128 stands for zero in the data rows.
Here are some points:
[149 141 142 147 149 162 152 159 162 161 174 170 161 173 175 176 177 161
 177 172 177 168 167 163]
[104  97  81  58  46  23  14   4   0   0   0   0  17  15  27  42  57  76
  88 105 120 126 143 152]
[128 115 111  96  94  85  65  61  52  50  37  42  48  39  43  47  50  61
  64  70  81  82  88  96]
[123 119 109 110  90  93  79  71  71  72  57  76  66  86  95 105 114 120
 127 136 148 144 152 148]
[116 120 122 129 138 133 141 149 161 156 162 161 147 159 158 155 151 146
 147 138 128 133 125 129]
[114 110 104 106  94  89  87  77  71  71  66  67  66  67  69  73  76  85
  82  85  85  92  92  97]
[110 117 119 126 128 134 133 146 147 155 156 161 170 166 169 169 170 162
 169 164 163 157 158 153]
[ 88  99 101  96 102 111 111 110 113 117 114 121 118 123 122 122 122 128
 123 120 118 123 123 124]
[119 119 120 116 124 116 116 123 126 123 126 120 120 121 117 116 114 111
 106 102 103  94  95  86]
[154 162 173 181 195 198 206 221 223 230 226 231 231 221 217 210 201 203
 186 174 161 156 146 144]
[147 146 151 159 160 163 158 162 161 157 150 151 167 142 137 131 127 122
 112 110 103 112  98  97]
[149 159 163 157 173 177 175 176 178 176 180 177 186 173 170 164 160 149
 148 141 139 129 126 116]
[141 114 100  86  67  54  44  27  20  16  16  11  18  21  30  41  53  66
  78  91 111 118 123 125]
[152 158 170 184 188 202 213 214 219 225 225 220 206 203 193 183 171 158
 149 135 131 118 112 110]
[125 107  94  84  67  55  42  28  18  15   3  11  23  16  23  31  40  48
  63  73  84  96  96 112]
[150 157 165 174 180 192 198 199 199 205 211 208 203 203 199 194 188 179
 175 168 157 164 154 149]
[156 165 175 188 200 212 221 227 237 239 235 242 243 235 226 221 211 209
 192 183 176 163 160 155]
[122 129 127 120 120 114 120 112 119 114 124 115  97 116 119 120 122 119
 128 130 125 133 139 138]
[145 159 171 187 194 211 214 228 230 234 232 235 248 228 221 211 202 194
 181 171 159 157 150 143]
[164 162 154 146 132 128 116 106  97  88  85  83  57  80  85  87  90  94
  98 104 111 121 125 121]
[131 141 147 160 166 176 181 186 186 193 199 196 218 195 188 185 180 183
 167 159 156 151 145 139]
[155 153 161 174 186 194 197 210 213 214 215 211 211 202 195 187 178 166
 164 157 156 144 145 146]
[147 149 150 156 160 162 165 166 168 164 166 160 162 151 146 140 135 128
 125 118 110 109 107 109]
[123 122 131 135 145 146 154 158 162 162 170 163 161 159 158 155 152 154
 144 137 131 133 126 125]
[108 119 130 135 147 155 168 181 188 191 193 200 199 198 196 192 183 171
 170 161 155 143 137 132]
[118 118 118 116 117 120 115 123 125 125 132 131 127 138 141 144 148 148
 154 157 150 157 163 165]
[118 133 142 151 166 177 185 183 187 192 188 189 222 181 177 168 162 156
 152 143 139 137 136 133]
[130 125 122 113 112 106 108 106 104 100  97 104 110 110 111 118 121 122
 130 130 138 133 131 131]
[104 109 108 117 106 108 104  96 101  96  86  94  98  94  94  93  95  88
  97  98 101 106 109 101]
[139 153 159 172 179 175 192 200 204 205 210 202 179 195 188 181 173 157
 152 143 136 119 121 117]
[176 161 159 153 145 134 135 128 120 111 103 103  98  93  92  89  89  92
  86  87  86  85  93  88]
[171 158 159 155 153 151 145 144 141 139 138 132 113 131 132 133 133 130
 135 135 137 134 138 137]
[109 112 108  94  96  84  85  90  84  87  91  94 104 106 110 120 126 127
 140 147 151 162 163 167]
[137 135 132 147 137 139 141 146 149 143 155 145 142 141 141 139 138 139
 137 132 121 122 120 124]
[109  99  89  81  65  54  47  34  31  27  28  28  28  38  46  55  65  82
  89  98 113 118 120 133]
[169 172 170 180 170 176 174 181 176 176 169 172 168 171 168 167 162 153
 156 152 141 143 138 139]
[130 130 142 157 160 169 183 189 191 200 201 201 189 196 189 182 175 159
 154 146 140 127 125 111]
[118 125 131 145 151 160 168 172 178 182 186 183 164 179 175 165 162 162
 150 141 129 132 125 121]
[107 113 119 126 143 147 156 170 177 187 193 199 200 205 208 205 204 206
 197 196 194 184 181 176]
[160 156 159 152 158 156 168 166 165 171 185 175 167 182 184 187 190 184
 192 192 193 178 185 184]
[169 170 164 157 154 141 135 132 123 120 108 106 107  94  91  89  85  84
  77  78  78  70  79  79]
[115 117 113 119 116 115 117 120 118 118 123 120 104 117 117 113 115 116
 111 112 104 110 107 106]
[128 141 152 174 179 201 201 215 222 227 236 227 229 216 206 199 185 174
 157 147 138 125 118 115]
[148 133 129 112 116 116 104 111 104 106 100 107 113 113 117 118 125 137
 136 137 143 142 138 138]
[138 136 139 136 136 141 137 138 134 137 134 134 111 132 132 131 128 120
 124 122 116 121 115 110]
[114 126 129 130 137 151 138 135 131 130 116 117 105 103  95  91  84  69
  77  72  66  76  72  81]
[128 128 132 136 134 141 144 148 150 150 145 159 158 165 167 168 169 167
 170 166 164 161 157 152]
[151 155 156 151 155 147 150 151 156 152 141 144 139 137 133 128 125 125
 120 116 121 114 118 113]
Here are 40 more points, each followed by its number:
[144 136 143 145 145 150 157 158 165 167 163 169 183 169 166 165 162 157
 152 152 152 150 138 135] 0
[ 94  98  98 102 103 102 117 111 115 116 119 121 139 124 127 126 128 122
 127 128 133 131 127 127] 1
[129 129 131 131 142 156 149 161 163 170 178 178 177 179 179 178 174 172
 167 165 159 160 152 151] 2
[131 136 135 134 141 150 139 140 142 145 146 145 129 140 142 140 138 139
 133 134 125 128 127 124] 3
[123 112 109 102  91  78  69  67  64  61  60  55  65  59  60  66  69  80
  83  89  97 102 111 114] 4
[125 129 131 135 129 117 128 128 133 130 124 126 127 126 126 124 123 129
 127 125 126 136 130 128] 5
[115 113 104  92  77  75  57  50  51  46  41  48  55  59  66  76  85  95
 106 117 126 129 140 147] 6
[125 119 114 104 108  96 101 100  98  99  99 105 107 113 120 127 133 135
 140 145 149 144 150 146] 7
[147 140 132 122 116 107 100  90  86  81  70  76  78  74  77  81  85 103
  94  99  98 118 116 121] 8
[118 135 139 148 158 164 165 173 173 174 163 169 165 160 151 143 134 123
 118 109 101 100  94  92] 9
[152 145 142 129 130 126 121 110  97  92  80  82  82  76  73  72  72  73
  75  78  83  80  87  89] 10
[135 141 147 156 157 174 169 178 178 177 177 178 173 171 167 159 153 145
 137 127 122 118 106  98] 11
[138 130 129 120 125 126 126 122 120 120 104 124 119 130 131 135 138 144
 145 147 142 143 146 143] 12
[116 124 140 164 170 185 188 204 210 216 213 220 210 215 206 198 188 171
 170 159 137 146 132 134] 13
[ 98 100 105 117 123 126 135 149 158 164 178 174 186 180 179 175 175 169
 168 164 158 152 149 147] 14
[135 136 138 137 135 131 122 134 128 125 126 119 115 113 109 109 107 103
 105 105 103 104 107 108] 15
[130 133 133 128 128 131 124 124 119 121 116 117 119 119 115 116 115 115
 117 116 109 117 121 119] 16
[111 124 129 132 138 143 147 155 153 155 149 157 172 154 152 149 143 150
 134 130 121 128 121 118] 17
[122 109  89  72  49  35  22   0   0   0   0   0   0   1  12  27  41  56
  73  90  99 114 122 128] 18
[106 110 107 103  96  93  88  89  89  87  89  91  87 100 106 113 120 130
 130 139 151 153 150 157] 19
[136 136 135 128 129 110 121 122 120 120 112 120 131 126 129 133 139 139
 149 151 159 149 159 164] 20
[112 113 109 106 102 100 101 102  99  99 100  99 112 100 100 100 102 107
 106 105 108 110 109 111] 21
[136 143 146 143 145 151 135 142 140 135 129 129 143 122 117 114 112 113
 102 102 104  98 107  98] 22
[146 142 143 150 144 143 146 150 153 153 161 161 157 169 173 177 180 183
 185 186 184 187 186 189] 23
[126 125 120 112 120 121 117 114 110 112 116 115 120 121 126 127 131 138
 140 146 150 146 152 152] 24
[141 154 166 178 191 189 214 221 231 231 238 232 232 226 219 210 201 186
 181 173 171 164 151 146] 25
[100  94  91  88  86  89  85  75  77  74  71  72  90  71  72  73  76  69
  81  81  83  79  91  91] 26
[146 142 150 162 167 176 182 182 189 192 196 190 183 183 179 174 167 167
 150 148 152 138 135 133] 27
[140 144 153 160 163 169 179 174 176 175 182 169 185 157 149 140 131 128
 113 109  98  95  96  91] 28
[130 119 105  88  70  57  38  32  25  17  11  10   4  18  24  32  43  57
  65  76  89 103 104 113] 29
[150 148 150 150 143 140 138 134 135 133 130 132 123 129 129 127 127 126
 124 122 124 121 118 117] 30
[143 128 123 125 110 101  96  86  77  72  60  64  43  60  62  64  66  73
  73  75  85  88  85  93] 31
[133 121 119 112 116 117 115 114 114 118 119 127 131 135 141 146 151 161
 159 159 165 161 157 158] 32
[117 121 120 123 122 121 120 120 119 124 130 119 116 116 115 115 112 107
 113 111 116 115 118 122] 33
[119 108  96  89  76  62  52  40  38  35  36  34  40  40  46  53  63  70
  81  89 104 107 110 117] 34
[168 168 168 165 161 162 148 145 139 138 126 132 120 128 123 122 122 124
 120 124 124 116 124 124] 35
[114 122 125 131 143 159 164 171 175 183 195 187 190 190 190 187 184 179
 172 167 174 159 157 152] 36
[121 106  98  85  78  68  64  58  50  48  63  50  50  59  64  73  80  86
  98 103 104 118 121 123] 37
[140 139 143 142 151 156 158 162 169 168 175 167 157 163 159 155 149 148
 140 134 128 120 126 120] 38
[136 142 143 154 146 153 145 146 145 142 139 134 128 125 121 116 113 103
 108 106 100 110 107 106] 39
Which of these numbered points is nearest to each point below by angle, seen from the average point of the first points? Its number follows each.
[135 159 170 185 201 215 219 232 241 247 251 251 238 245 235 227 218 200
 195 183 173 159 154 148] > 25
[143 150 164 171 181 193 198 192 193 195 190 186 192 167 156 145 133 116
 112  98  95  84  77  76] > 28
[122 103  87  71  67  59  54  42  39  42  40  44  28  55  67  75  85 103
 111 118 126 131 146 146] > 6
[157 163 167 172 180 181 188 187 192 191 190 188 204 178 176 168 164 166
 150 147 132 140 132 126] > 27
[113 130 131 134 150 144 158 168 167 167 168 161 177 151 143 138 128 113
 113 107 102  96  90  98] > 9
[139 126 114  94  85  77  55  51  41  32  29  25  19  28  32  41  47  52
  68  80  86  93 105 113] > 29
[140 140 135 126 120 116 107 113 108 107  98 113 122 118 126 130 136 143
 144 146 144 147 146 147] > 12
[143 127 111  91  75  63  48  35  29  22  27  20  19  28  35  43  54  62
  77  88  97 106 116 117] > 29
[141 135 137 142 142 127 154 149 153 153 161 158 136 162 164 164 167 166
 169 169 168 163 165 169] > 23
[123 125 126 122 127 120 127 127 130 133 129 137 126 141 145 146 148 161
 152 150 146 155 147 147] > 32
[146 146 145 147 148 148 147 142 143 143 135 145 139 142 139 138 139 128
 138 136 128 138 135 137] > 35
[177 162 153 143 130 109 107  90  81  73  65  58  64  53  56  55  57  72
  65  67  69  80  73  77] > 10
[135 139 131 119 115 118 103  95  90  85  82  80  80  84  86  91  97  99
 106 116 119 127 129 136] > 29
[111 123 132 134 151 165 170 180 187 199 199 205 220 208 206 202 199 194
 184 178 171 159 151 147] > 36
[137 134 122 113 106  99  80  85  72  70  60  66  98  70  74  78  86  87
  98 107 113 116 122 129] > 29
[119 129 132 137 148 148 155 159 171 168 173 164 177 162 158 152 151 144
 142 136 136 134 128 131] > 13
[120 116 110 109 112 102 113 116 124 125 137 137 135 146 153 159 164 173
 174 178 183 181 188 189] > 32
[138 136 138 137 141 136 140 143 139 143 147 145 137 149 150 149 151 146
 149 146 147 143 143 134] > 23
[117 124 142 150 165 174 178 183 190 189 190 182 177 166 156 144 133 124
 108 100  92  90  82  81] > 9
[130 129 129 132 126 134 126 127 128 124 128 120 116 115 112 109 107 100
 101 103 104 104 104 102] > 15
[138 137 139 135 130 128 131 130 128 127 124 129 132 132 135 135 137 141
 145 145 156 153 152 158] > 20
[112 113 118 120 119 126 121 127 129 133 137 136 128 145 145 150 152 155
 150 151 147 150 150 147] > 32
[ 97 113 122 130 140 141 152 165 167 172 167 171 174 167 162 158 152 148
 136 134 131 128 120 120] > 17
[116 129 138 156 158 163 174 177 179 181 189 174 162 164 155 145 137 120
 115 108  97  95  92  95] > 9
[173 168 168 170 157 146 149 142 135 133 133 125 118 119 118 116 118 114
 119 120 122 125 122 129] > 35
[110  97  82  67  59  49  36  25  16  12   9   7  27  14  21  30  40  55
  63  74  89  99 110 118] > 34
[101 112 118 127 139 161 154 160 166 169 176 170 170 167 163 157 150 150
 136 127 119 112 108 101] > 17
[141 143 145 151 156 157 160 154 154 156 149 153 132 149 143 139 136 132
 130 122 112 116 115 114] > 28
[159 146 148 145 148 143 142 146 144 142 140 140 161 137 135 133 130 132
 128 126 130 115 123 120] > 35
[127 124 126 122 123 128 127 125 120 120 123 117 126 112 114 111 113 102
 113 119 115 119 123 129] > 33
[110 113 117 115 122 130 130 133 133 138 153 141 135 144 143 144 140 136
 135 135 124 131 125 124] > 1
[140 151 150 147 150 146 147 146 149 145 145 142 121 134 132 128 124 120
 115 113 104 112 100 100] > 39
[ 94  88  91  98 104 101 111 115 113 116 113 119 134 121 121 118 119 115
 119 121 121 120 125 131] > 1
[155 152 146 138 126 117 105  98  96  94  83  90  97  94  95 102 106 107
 119 126 133 136 144 143] > 8
[102  96  81  66  62  55  58  50  45  45  46  51  53  65  74  87  99 116
 122 135 152 158 167 173] > 19
[148 146 139 139 127 104 116 107 103  99 100  90  92  86  84  83  84  86
  84  83  88  86  87  86] > 10
[155 153 149 147 141 130 127 123 114 111 119 105  86 102 104 103 106 106
 113 120 128 125 129 131] > 8
[101 105 110 116 124 124 135 137 146 150 160 153 162 154 153 152 150 143
 139 140 139 139 129 127] > 14
[113 115 119 119 125 127 131 132 137 138 136 137 141 139 136 136 132 119
 129 128 127 122 128 123] > 1
[117 126 142 157 163 178 189 196 206 208 219 213 210 210 201 197 184 173
 167 156 142 142 126 125] > 13
[123 138 148 160 172 185 188 203 206 204 201 201 208 186 179 168 157 137
 131 121 109 101 101  93] > 11
[144 145 145 145 156 160 160 160 161 160 173 156 142 151 147 141 138 137
 130 124 125 112 107 106] > 28
[139 144 149 148 159 167 171 166 159 162 145 151 135 134 124 115 105  96
  87  79  77  70  67  67] > 39
